(in the rows, 128 means zero)
One turn moves each row of this set onto another row. After a few examples, where does it send each row asked below?
Guk: [118 128 111 154 115 125 121 139 134 150 149 120 137 113 110 138 155 131
 145  98 104]
moso: [161 101 135 117 128 138 101 146 126 153 150 132 145 114 103 109 105 125
 116 131 120]
moz: [137 126 102 105 133  92 130 125 134 109 114 130 150 164 105 128 139 172
 124  84  99]
Bepi: [156 126 134 120 151 144 127 152 104 137 133 142 134 148 126 127 142 127
  80 146 102]
Vinu: [156 117 137 113 119 122 118  96 143 133 111 146 169 153 128  99 109 122
 120 144 112]
tis: [134 126 118 105 138 135 150 126 111 120 119 164 135 169 122 145 176 144
 102 129  86]
kufod: [136 134 116 101 138 144 151 122 126 115  94 173 148 183 105 143 161 149
 124 131 106]
pek: [151 123  91 106 162 109 143 132 150 139 122 135 151 183  78 145 124 133
 113 146  90]
modu: [126 116 116 136 104 129 121 141 158 152 151 123 146 111 104 129 124 140
 161 104 101]
tenuf: [114 134  95 129 118 137 152 130 160 129 121 147 144 156 100 160 156 149
 169 119  98]
fom: [127 129 126 105 161 131 143 127 125 109 107 158 133 163 139 135 170 156
 117 147 106]
zab: [134 141 134 155 139 144 119 136 162 140 123 101 118 147 102  99 125 161
 129 130 114]
mot: [143 132 107 103 138 103 118 123 126 114 108 138 150 162 100 123 146 173
 133  79  96]
zedun: [149 113  96 124 120 124 106 113 133 118 129 130 127 148  84 154 140 151
 170 151 137]
kuf: [135 134 144 122 148 140 140 128 116 139 120 184 150 181 114 147 166 154
 132 129 111]
par: [163 128  95 113 160 114 158 140 151 130 109 147 160 166 103 132 106 136
 117 156 102]
bev: [129 124 123 137 133 141 148 137 155 137 147 159 150 169 109 172 162 145
 162 114 102]
nitu: [132  99 129 149 124 137 126 147 155 133 161 132 155 126 107 142 142 143
 152  93  95]
Reb: [151 122 139 103 122 130 118  88 132 142 127 141 155 174 115 100 117 132
 118 144  82]
fod: [162 122  97 114 162 105 144 133 145 149 124 135 148 185  93 144 110 128
 109 146  89]
dezip: [133 125 102 142 141 127 131 122 158 159 155 126 129 115 120 131 145 130
 161  97  96]
lened: [153 124 140 121 116 126 116  86 130 148 126 143 149 166 125 101 112 130
 124 144  90]
sut: [158 106 124 128 151 126  99 130 116 155 144 118 146 114 129 118 126 111
 134 110 111]
dotut: [146 145 131 149 139 150 124 128 151 143 130 101 124 148  95  95 110 157
 120 137 112]
tos: [146 116 133 139 122 135  97 142 110 151 156 128 142 113 124 127 133 115
 115 137 112]
vakog: [158 111 131 111 175 133 115 146 103 128 116 128 144 145 133 125 137 127
 104 147 121]
Mufu: [151 111 148 130 169 145 127 149 100 146 125 166 149 144  99 118 143 150
 105 141 117]
vorok: [145 132 103  95 128 105 155 121 137 118 110 143 151 153 113 117 130 183
 140  95 104]
gova: [132 126 133 121 145 143 157 132 119 139  97 170 144 176 113 133 172 156
 114 137 108]
maz: [152  80 142 141 138 139 110 146 116 138 151 144 157 111 101 118 130 134
 127 125 107]
felo: [117 125  91 132 125 125 153 127 135 134 134 148 128 148 101 166 181 134
 144 117  95]
Zum: [167  93 131 134 122 139 110 148 122 141 153 131 152 108 117 117 121 134
 121 110 116]
lan: [153 114 143 113 117 126 102  92 141 142 132 149 149 160 123 102 120 129
 126 149  82]
zoz: [147 122  96 130 115 125 104 107 132 113 142 126 135 137  82 140 126 148
 162 148 135]
Gof: [154 107  95 112 113 121 137 104 144 132 135 129 129 140  90 138 127 150
 169 137 148]
tate: [165 121  94 114 171 113 135 142 148 146 124 142 143 173  84 140 119 132
 110 144  85]
pav: [147 111  89 127 114 113 114 107 135 108 135 131 127 140  86 146 135 154
 155 145 138]
Gonat: [120 130 111 133 117 127 151 127 156 148 125 167 152 164 114 163 168 143
 156 123 100]
Bib: [130 140 101 110 130  98 122 121 140 110 117 131 154 156  91 122 143 173
 133  82 104]
Gavu: [116 132  98 124 144 127 152 110 159 130 138 161 121 146 122 150 171 148
 158 131  98]
Popur: [167  99 139 124 150 152 131 145  98 138 117 150 142 141 108 118 138 142
  94 150 122]
Nak: [165 122 139 102 157 147 127 143 110 133 111 155 143 156 104 113 129 135
  85 139 119]
zofep: [145 131 129 145 138 136 137 125 166 149 116 104 131 143 103  97 116 144
 126 120 142]
siz: [138 119 111 147 113 126 132 149 164 152 158 134 152 122 114 148 137 138
 153  97 104]
tiluk: [139 143 125 163 136 141 127 125 154 138 124 106 115 142 100  98 117 160
 125 132 123]

moso goes to kufod
Vinu goes to vorok
sut goes to fom
And these:
tos goes to tis
lan goes to mot
kuf goes to nitu
Gonat goes to Zum
pav goes to lened
Reb goes to Bib

One turn moves each row of this set onto another row. After a few examples, where does it send each row asked below?
Gatid: [149 132 143 127 125 109 137 154 103 181 132  90 129 158 145 101 155 142
 119 142 129 116 116 155 108  99 120 132 126 116 115]
Lozi: [145 116 149 139 132 114 142 165  83 143 130 105 128 134 128 122 153 119
 124 119  93 135 127 138 113 143 114 108 128 144  73]
lusot: [138 129 155 148 149 130 140 145 124 114 152 123 136 142 136 137 126 165
 136 119  96 127 148 111  67 126 130 148 131 160  95]
fizu: [117  97 129 131 130 135 101  82 126 169 115 116 123 135 142 122 150 132
 147 111 134 136 129 100 107 117 115 119 154 135 121]
Zeto: [112 127 140  97 113 113 147 145 118 200 116 144 131 158 130 137 112 133
 110 130 119 117 150 125 107 141  94 135 127 168 135]
fes: [136 138 152 135 144 112 139 128 163 147 125  87 133 159 144 135 108 116
 127 143 137 106 131 116 117 146 131 124 134 182 137]
fifen: [143 109 141 122 135 138 181 141 118 163 120 138 145 140 129 104 127 124
 116  98 107  99 141 100  94  93 113 121 141 130 149]
mogu: [144 118 141 133 127 120 143 123 104 135 139 103 136 132 128 131 118  90
 116 151 143 129 147 134  88  88 121 109 118 141 169]
dakad: [120 139 128 137 123 114 157  80 150 143 147 110 104 129 143 118 137 140
 106 121  98 107 104 136 117 111 114 113 125 159 125]
gak: [123 103 125 117 128 146 143 124 124 174 121 133 154 147 126  98 122 127
 140 121 180 108 148 116 123 131 115 126 132 119 118]
vube: [116 110 152 161 118 113 140 120  97 145 139 141 114 133 134 147 108 143
 134 151 145 118 107 101 113  98 120 110 134 177 115]
Rago: [123 103 100 122 135  82 126 146 145 155 131  98 115 133 125 132 135 143
 117 129 108 111 124 132  82 115 125 107 131 113 104]
pobir: [145 113 149 137  97 132 130 143 121 161 117 120  96 131 112 148 152 133
 113 153 141 122 128 165 110 121 131 129 126 142  77]
Sor: [139 129 153 149 124 104 125 159  66 143 125 136 126 141 137 117 130 153
 120 115 125  94 141 128 121 146 124 151 125 142 149]
Fulo: [150 117 168 153 130  99 143 115 124 143  94 105 120 142 144 126 129 106
 104 149 139 128 113 142 127 158 124 121 141 162 129]
Tak: [122 112 129 123 128  75 153 133  95 139 130 139 134 126 122 129 116 162
 125 116  77 140 107 137  80 132 108 125 135 146 114]
zevig: [117 143 125 144 128 125 145 140 107 149 137 129 138 123 118 123 126 125
 177 127 141 102 176 124 133 132 133 131 111 109 122]
Peri: [132 137 115 142 145 137 127 116 132 126 136 107 135 138 140  98 112 130
 154 113  93 148 122 138 124 116 119 123 129 171 164]
famos: [119  85 120 153 130 111 142 154 115 116 130 105 148 118  91 139 129 118
 148 131 128 122 146 157  88 141 133 103 126 130 105]
kun: [146 110 139 152 113 156 160 113 105 142 129 113 153 126 106 115 155 118
 163 119 103 131 137 150  99 119 121 139 134 115  93]
rutip: [122 132 110 130  98 136 136 136 115 132 138 126 111 117 106 138 157 149
 117 134  89 144 112 157  87 111 123 131 145 114 120]
fos: [135 139 158 150 125 145 146 124 137 132 113 134 144 100 125 116 107 127
 151 133 126 157 120 136 124 146 149 126 140 180 141]
Pona: [105 136 126 107 112 111 142 139 117 140 128 126 147 126 102 150 134 153
 135 165 156 126 126 172  99 142 124 142 132 125 122]
niz: [130 134 154 125  93 104 134 148 127 146  95 152 109 126 122 135 120 149
 117 143 141 127 167 117 116 149  84 136 142 131 123]
vuv: [138 123 133 138  99 124 133  94 119 134 115 174 122 118 137 119 127 148
 133 117  91 114 169 134  84 118 113 120 124 131 124]
sanu: [135 144 134 132 148 151 108 135 128 111 125 142 137 159 121 121 148 152
 148 122 129 151 154 152  92 109 125 148 137 134 101]
nug: [147 147 140 136 137 101 114 135 125 149 150 111 121 169 128 123 117 139
 104 124 121 152 147 131  64 124 136 158 122 133 117]
lofu: [138  80 154 136 127  96 159 139 158 155 104 118 122 137  97 139 122 127
 133 122 124 104 147 145  92 110  93 121 127 145  87]
sivir: [118 117 128 151 162 119 137 127 114 121 103 101 148 125 137 114 136 120
 155 129 100 114 111 134 151 147 120 124 142 153 136]
Lenuk: [132 126 144 123 131 140 133 154 138 151 106 155 138 113 106 149 131  84
 111 123 104 120 121 122 110 104  96 145 141 149 143]
navi: [ 97 136 130  97 123 132 125 141 119 165 148 114 160 102 141 122 148 115
 130 115 129 124 136 118 115 149 109 124 121 177 120]
gibo: [126 126 129 127 120 138 148 127  59 149 136 149 150 164 127 110 104 133
 129 142 131 132 139 139 116 122 108 125 124 143 151]
Figo: [157 121 158 158 136 124 129 178 160 150 123 137 126 132 127 112 119 133
 130 125 142 145 143 127  81 112 129 156 128 137  91]
kubul: [148 145 167 125 155 136 139 120 150 132 121 127 109 149 152 113 127 141
 109 113 109 126 104 122 124 113 109 113 143 172 133]
Vigel: [139 129 133 139 124 142 136  94 185 142 131 127 118 132 121 127  99 108
 128 132 153 137 118 134 114 137 126 143 127 145 137]
lutir: [128 145 147 124 104 132 151 100 139 137 107 131 115  99 124 117 144 118
 119 135 119 158 127 170 128 134 113 112 131 165 133]
Magaz: [121 127 141 162 111 107 146 140 146 168 145 123 123 147 126 104 135 125
 123  94 121  94 169 125  91 109  98 113 121 115 139]
Zali: [119 133 138 126 135 119 120 161 149 140 133 114 131 117 105 127 113 161
 148 132 127 156 178 148  82 118 131 142 113 160 114]
fuzus: [112 118 115 164 130 111 157 129 169 146 132 100 129 108 109 120 106 105
 134 135 128 109 108 140 131 119 122 132 122 139 145]
gis: [110  99 136 135 102 139 173 104 117 167 112 159 128 127 111 142 113 155
 155 126 124 124 154 113  94 113 125 121 143 156 136]

vube goes to mogu
Figo goes to Zali
lutir goes to sivir
And these:
niz goes to zevig
gibo goes to fifen
fos goes to Peri
Gatid goes to lofu
Rago goes to pobir

One turn moves each row of this set onto another row. After a few examples, where does it send each row asked below?
Gumar: [ 94 121 124 118 132  85 136  74 106 112 176 146 101 130 136 122 131 151
 106 124 129 136 107 125 134 135 151 143 120  99 142 147 118 113 140 167
 118  80  81 145 138  95 106 173  74 150  97  97  99 134 167 129 114 145
 108 142 133 115 158 121  84 110 139 136 107 155 159 116 128 120  95 106
 130]
gegim: [ 64 117 134  88 173  99 169 147 105  92 139 144 123 119 132  76 138 149
 121 103 157 155 150  92 151 135 178 166 146  96 168  86 145 118 132 114
 111 112  64 122 107 131 175 136 135 163 144 134 142 107 143  97 130 150
 147 118  66 105 149 143 111 146 121 118 130 164 172 123 119 138  77 163
 133]
soza: [ 91  93 119  92 136  75 160 132 106 115 153 154 151 112 139  77 132 110
 101 123 141 140 143 134 145 143 133 183 104 120 165 139 114 139 109 143
 119 101  48 122  86  95 140 147 105 149 134 156 124  99 145 115 112 146
 146 135  96 101 165 164  56 148 118 136 193 168 157 143 123 141  95 147
 144]
nilo: [105 123 113 102 139  94 138  61 111 106 156 139 115 114 153 106 123 148
 101 123 144 125  98 117 124 139 149 133 106 104 159 148 119 118 132 158
 131  88  83 131 129  90 116 157  91 139  90  95  98 148 166 148 112 133
 110 142 122 116 153 136  86  99 133 135 105 143 154 124 126 106  81 103
 135]
metuz: [ 88 124 118 105 125 106 132  73 126  93 149 117 117 115 144 122 135 157
 111 120 139 123  98 118 123 144 161 135 125  87 158 152 116 117 132 172
 133 103  92 129 124  84 119 149  94 142 107  92  99 155 152 141 103 130
 115 129 130 145 141 140  92 102 129 111  95 144 153 117 120 108  99 116
 133]
Kolid: [ 86 113 133  78 150  97 138  82 115 107 155 124  99 121 146 102 147 159
 114 121 129 130 110 134 115 132 158 153 138  86 161 135 134 102 137 178
 135 125  87 110 132 108 134 133  98 150 118  90  97 133 174 137  90 146
 130 126 104 133 139 114 111 118 116 108  82 120 172 124 122 109 100 111
 150]
Gizu: [ 92 107 138  95 156  92 145  82 105 116 174 147  92 125 149  96 152 164
 107 119 127 136 111 134 130 128 142 159 126 102 144 127 134 109 137 167
 126 109  84 130 149 119 122 152  78 146 109  94  99 127 188 127  97 144
 121 138  99 106 166 108 102 116 127 138  90 123 179 131 125 115  85  95
 140]
pok: [ 86 148 159 101 149  86 135 114 119  96 159 146 117 101 106  73 142 108
 114 107 118 147 158  95 127 150 146 127 119  72 196 123 129 132 126 103
 119 108  84 123 129  90 145 111 134 141  81 134  91 100 131 120 106 105
 109 149 119 147 126 123  83 116 162 160 116 169 133 137 145 138 127 119
 153]
tozor: [ 66  98 128 101 125 100 144 150 128 100 142 137 137  93 127  75 163 136
 102 123 158 150 149 116 153 150 144 189 122 104 161 127 100 150 119 153
 126 111  59 125  99 104 150 134 108 144 137 143 122 112 121 118 106 139
 169 122  99 113 156 188  64 137 109 113 179 151 146 141 120 131 103 152
 117]
Sivo: [ 81 134 154 101 140  96 151 112 117  93 150 143 138 116 120  80 168 115
 118  87 119 141 143 102 138 147 142 111 128  82 192 115 141 133 121 111
 115 117  96 141 136  89 116 116 115 142  92 143 104 101 152  95 121  93
 101 153 112 145 137 107  76 110 161 167 126 177 133 140 137 153 113 118
 170]
Milik: [ 63 118 148 114 138  73 140 164 140  77 143 121 170 107 127  88 122 107
 112 114 149 162 129 105 157 161 152 149 105 123 189 126 121 133  93 121
 115 103  90 122 104  68 133 106 149 156 117 117  99  96 107 111 142 119
 105 153  91 122 157 126 114 144 149 120 137 166 157 164 105 129 123 145
 120]
pofez: [ 59 110 155 124 136  68 136 175 134  88 159 145 153 117 118  87 137 112
 115 109 147 172 135  98 177 161 144 155 105 126 172 114 117 133 101 120
 107  91  84 148 114  86 119 124 135 163 115 121  97  85 117  97 143 126
 102 157 100 101 167 115 111 143 155 132 139 172 158 162 107 139 118 135
 112]
Pedag: [ 56 115 161 106 132  74 147 181 147  89 139 145 152 111 107 100 139 118
 108 103 156 177 132 100 149 154 160 141  93 110 184 118 115 121 112 133
 121  99  89 147 110  92 130  99 138 179 121 121 107  99 103  94 149 134
 121 167 105 126 161 116 123 138 148 112 152 150 137 145 114 123 107 141
 138]
sudi: [ 64  98 119  95 116  78 168 136 127  99 141 150 156 112 111  88 168 115
 108 127 150 145 140 132 140 129 137 187 117 107 142 111 111 141 137 151
 125 107  67 141  99 103 135 158  88 146 134 142 123  89 122  96 121 150
 157 137 103 112 171 173  76 147 118 130 188 153 165 124 131 149 109 149
 137]
Riz: [ 70 126 136 106 176 102 189 131 115  80 143 137 138 107 135  80 132 149
 115 110 149 154 151 108 126 132 172 177 134 107 163  92 152 123 130 114
 114 116  87 107 116 118 193 139 142 154 137 133 131 121 136  95 127 138
 143 132  54 123 175 149 111 152 131 132 133 158 179 118 120 134  79 161
 132]
dup: [ 64 148 115  91 160 118 133 148 101  70 138 139 112 119 119 111 141  67
 121 107 109 105 124 104 140 161 123 159 102 107 157 115 125 141 111 175
 111 130 111 108 142 142 130 103 114 160 134 104 104 121 159 117 135 172
 147 149 105 142 138 138 102 134 136 122 140 160 169 122 110 126  91 137
 115]
Geko: [ 86 108 143  86 145  90 135  99 111 112 176 148  78 123 136 111 148 165
 118 123 122 138 116 131 123 128 155 163 132  82 141 133 125 106 139 171
 130 112  80 129 133 121 130 144  85 148 116  94  99 124 176 123  84 150
 125 123 111 124 149 106 112 123 127 116  83 122 178 122 123 109 100 105
 140]
diz: [ 78 146 109  95 174  80 129 145  98  83 145 160 106 114 119 120 151  62
 125 109 114 136 133 115 140 158 112 160  98  97 143 110 127 123 114 176
 110 103 106 118 143 146 128 114 125 161 115  91 102 115 151 122 127 170
 145 149  99 110 129 139 112 128 124 115 153 174 183 131 102 120  97 132
 121]
kidil: [ 84 147 153 119 145  79 146 127 121  90 160 144 108  99 116  89 175 127
 103  87 129 180 157 101 122 146 156 125 136  69 192 116 125 129 127 117
 130 103 104 133 150  93 139 108 113 144  80 116  95 102 125 115 126  88
 121 137 108 140 132 130  84 111 156 151 136 169 132 132 127 134 134 115
 159]
Didul: [ 90 144 109 102 161  97 139 152  93  67 154 164 103 110 137 122 143  77
 115  94 114 130 119 109 132 159 112 166  87 110 140 117 119 140  98 169
 123 116 117 123 142 153 130 112 108 153 123 103 102 127 167 114 137 149
 135 141  93 116 159 137 100 138 149 133 159 165 183 129  88 121  79 121
 118]
pefi: [ 74 135 108  94 168 111 139 135 111  69 136 149 128 104 135 108 158  74
 128 108 121 108 117 110 149 160 102 152  84 105 142 105 136 141 100 166
 110 125 115 119 145 138 126 105 125 147 120 103 108 141 159 113 120 152
 137 155  77 118 143 144 103 114 129 123 143 167 178 146 105 113  71 129
 119]
koba: [ 80 135 149  99 131  85 144 132 117  82 164 160 111 104 123  88 170 122
 117  98 129 154 135  94 139 131 152 115 123  62 173 106 127 144 118  93
 123 109  86 157 131  96 124 113 102 125  81 127 107  96 132  96 121  84
 107 130 101 131 132 126  85 110 168 157 130 170 146 150 125 135 115 110
 158]
vob: [ 79 121 132 103 127  98 124  87 120 106 163 137  95 124 125 133 145 157
 117 131 131 133 107 122 132 136 161 135 125  80 142 146 114 114 143 173
 118  87  72 147 129  96 110 155  85 152 101 100 108 140 151 121 101 147
 123 137 137 133 135 126  94 101 128 107 100 146 151 116 131 106  98 119
 136]
favi: [ 90 115 127  79 152 100 147  71 107 105 160 133 105 118 156  84 131 152
 106 125 132 116 100 128 119 127 148 155 124 102 161 131 133 117 132 159
 136 123  83 112 139 110 133 141  88 137 110  91  95 129 182 141  98 143
 118 131  98 119 157 117 104 118 128 136  78 114 179 129 127 111  88 101
 138]
Feged: [ 82 123 139  87 167  87 170 130 105  89 139 155 135 123 126  78 148 140
 131  99 153 160 153 100 142 139 162 182 145 109 155  88 143 114 136 119
 121 116  75 131 100 142 170 163 143 164 142 143 126 101 154  89 129 145
 132 126  83  99 168 133 120 159 134 136 131 167 181 111 116 162  82 157
 132]
nuba: [ 69 122 156 103 137  76 149 153 136  85 132 146 171 109 119  79 134 108
  98 105 162 166 123 101 152 154 143 144  88 139 190 118 119 130 108 123
 123  97  90 141 120  92 127 116 138 168 107 124 100  94 118 104 163 126
 109 181 100 108 178 119 116 142 157 140 153 145 140 150 118 130  96 132
 133]
let: [ 84  92 109 109 129  80 170 129 136 107 140 145 161  90 125  68 136 125
 104 112 154 143 152 121 125 149 129 189  94 105 168 126 108 131 124 150
 141 116  84 120  85 101 158 136 123 155 140 141 106 126 127 123  99 142
 151 142  99 122 179 184  68 141 115 132 178 158 153 126 127 146  98 143
 138]
faf: [ 93 132 152  90 181  98 166 121 101  85 142 156 134 108 137  77 142 143
 119 114 150 159 153 111 135 142 156 186 133 121 162 107 149 123 119 114
 112 106  66 111 107 130 188 155 155 153 125 153 129 112 150  97 124 134
 139 138  65  95 171 136 110 154 139 137 138 158 176 127 117 134  69 160
 132]

Geko goes to Kolid
pofez goes to Pedag
And these:
Feged goes to gegim
kidil goes to pok
let goes to soza
dup goes to pefi
Gumar goes to vob

